Look-ups in named tables: a row name and a column name give one cell, copied from the table.

dapo:
|  | rekovek | sogig | rem | niz |
|---|---|---|---|---|
| mura | 71855 | 19903 | -23111 | 38423 |
| moz | 3312 | 29457 | 51141 | 20072 |
| fer | 23167 | 7168 | -57817 | -28770 |
| ruruz | -34733 | -28489 | -49058 | -62728 |
| dar | -19193 | 1542 | 25512 | -9681 |
| kufatal | 17172 | 34565 | 93032 | 58008 |
| bavuz | 64952 | 39932 | 13680 | 67179 |
| pum | 54153 | -460 | -81737 | -5489 |
| von | 40656 | 28144 | 44305 | 54374 |
| kotonug | -2869 | 719 | -22850 | -31258 |
| posuse | 36461 | 15836 | 24947 | 31155 |

dar, rekovek => -19193
mura, rekovek => 71855
dar, rem => 25512
ruruz, rem => -49058
moz, niz => 20072
kufatal, rekovek => 17172
dar, niz => -9681
ruruz, niz => -62728
von, sogig => 28144
mura, sogig => 19903
kotonug, rekovek => -2869
pum, rekovek => 54153
kotonug, niz => -31258
posuse, niz => 31155
ruruz, rekovek => -34733
bavuz, rekovek => 64952
posuse, rem => 24947
pum, niz => -5489
bavuz, rem => 13680
Which row has the largest niz? bavuz

fuvuvor
cols = vifut, til, bivezat, rez, ladus, mep
taboru: [29290, 53958, 40362, 63332, 41508, 76899]
letikir: [29290, 76576, 40363, 45470, 39767, 75773]
fulen: [29342, 75322, 39889, 45650, 39657, 77412]
vem: [29308, 40764, 40200, 99018, 43753, 55537]
korit: [23375, 44178, 94558, 38996, 39362, 39919]
dodak: [26849, 38876, 62730, 74671, 48214, 41147]

rez of korit is 38996
mep of dodak is 41147
vifut of letikir is 29290
vifut of korit is 23375
bivezat of dodak is 62730
ladus of dodak is 48214
rez of vem is 99018

sir =
	kup	peporo	kav	bel	gul	bilarem	vipef	zos
velit	68351	46439	14497	13552	78683	30101	59928	25188
fuvos	40788	17992	36339	64568	59885	34827	61158	50021
pul	14013	15717	40383	42354	25657	24913	16354	24938
buk	50642	57492	43275	5728	53885	42799	45139	7982
pegakog	22879	17874	35083	69652	39809	49361	54804	54394
zasaled	13604	39027	56420	29880	13151	20222	23598	34500
mima	54229	57881	23706	3822	54123	42475	49596	3791
mokobur	15088	28237	40999	62654	31477	57836	57998	55197
vum	25730	25678	67255	21104	5972	26247	16480	43201
lan	58877	65691	26077	15020	54583	24284	39850	8910
zis	10896	15434	45048	47378	43870	65573	60475	28687

buk, kup: 50642
vum, vipef: 16480
fuvos, bilarem: 34827
zasaled, peporo: 39027
pul, vipef: 16354
vum, kav: 67255
velit, peporo: 46439
mokobur, bilarem: 57836
mima, gul: 54123
vum, zos: 43201
zasaled, kup: 13604

sidadif
         vomobo     tak  zagina    toz
gil        1.10   70.20   80.09  80.87
nuser     35.87   13.43   -0.90   2.35
kodonok   25.32   52.84   43.82  41.33
sig       -0.45   26.52   53.88  57.67
komuni    -9.51  -26.69   25.24  35.53
mevu      15.24   52.08   53.92  52.94
gavu      18.02   48.15   48.56  47.36
nez        9.94  -15.71    6.17  15.69
foma      50.00   45.36    8.85   6.89
koz       24.96   42.55   37.03  35.56
foluru    33.58   40.51   25.79  23.93
lito     -35.96  -54.59   35.70  52.56

vomobo of nuser: 35.87
zagina of sig: 53.88
tak of sig: 26.52
vomobo of nez: 9.94
toz of gavu: 47.36
zagina of koz: 37.03
vomobo of foma: 50.00
vomobo of gavu: 18.02
vomobo of lito: -35.96
Which row has the largest vomobo? foma

bodava:
	vof	kezu	lisev	pifav
zan	195	186	140	177
kufu	133	143	75	149
toforo	101	99	163	98
fop	87	81	198	80
tuza	89	83	194	82
vadeb	135	145	75	151
beluv	136	146	73	152
sur	136	146	73	152
sisu	137	151	56	160
riv	201	191	142	182
lir	87	81	199	79
mubi	141	151	71	157
rusezuz	138	149	69	155

riv, lisev => 142
zan, kezu => 186
toforo, kezu => 99
beluv, kezu => 146
riv, vof => 201
fop, kezu => 81
rusezuz, lisev => 69
beluv, vof => 136
vadeb, kezu => 145
sur, kezu => 146
zan, vof => 195
sur, lisev => 73
sur, vof => 136
lir, pifav => 79
tuza, kezu => 83
toforo, lisev => 163

